Read these off the matrix that follows.
1) What is the bottom-left entry?
2) What is the entry directly above 137?
3) What is the entry in the top-left corner?
4) What is the first entry on the diagonal from the top-right corner?
5) What is the third entry in reading order?
6) What is the third smallest entry?
7) What is the last entry, reading row by row?
[[145 148 146 141 143 141 142 140 145 141 140 145]
 [145 145 149 141 143 142 144 141 148 145 143 140]
 [145 141 143 141 139 142 143 139 141 142 142 142]
 [141 140 136 147 144 144 146 151 137 142 144 146]
 [143 147 147 139 140 145 142 140 147 143 142 141]
 [144 142 144 143 143 144 142 141 144 140 141 143]
 [144 146 146 138 139 143 144 141 148 145 143 141]
 [141 139 139 153 146 143 142 147 141 141 144 150]
 [144 143 146 141 141 142 142 140 144 146 143 143]
 [146 147 146 140 142 142 142 139 145 143 143 147]]
1) 146
2) 141
3) 145
4) 145
5) 146
6) 138
7) 147
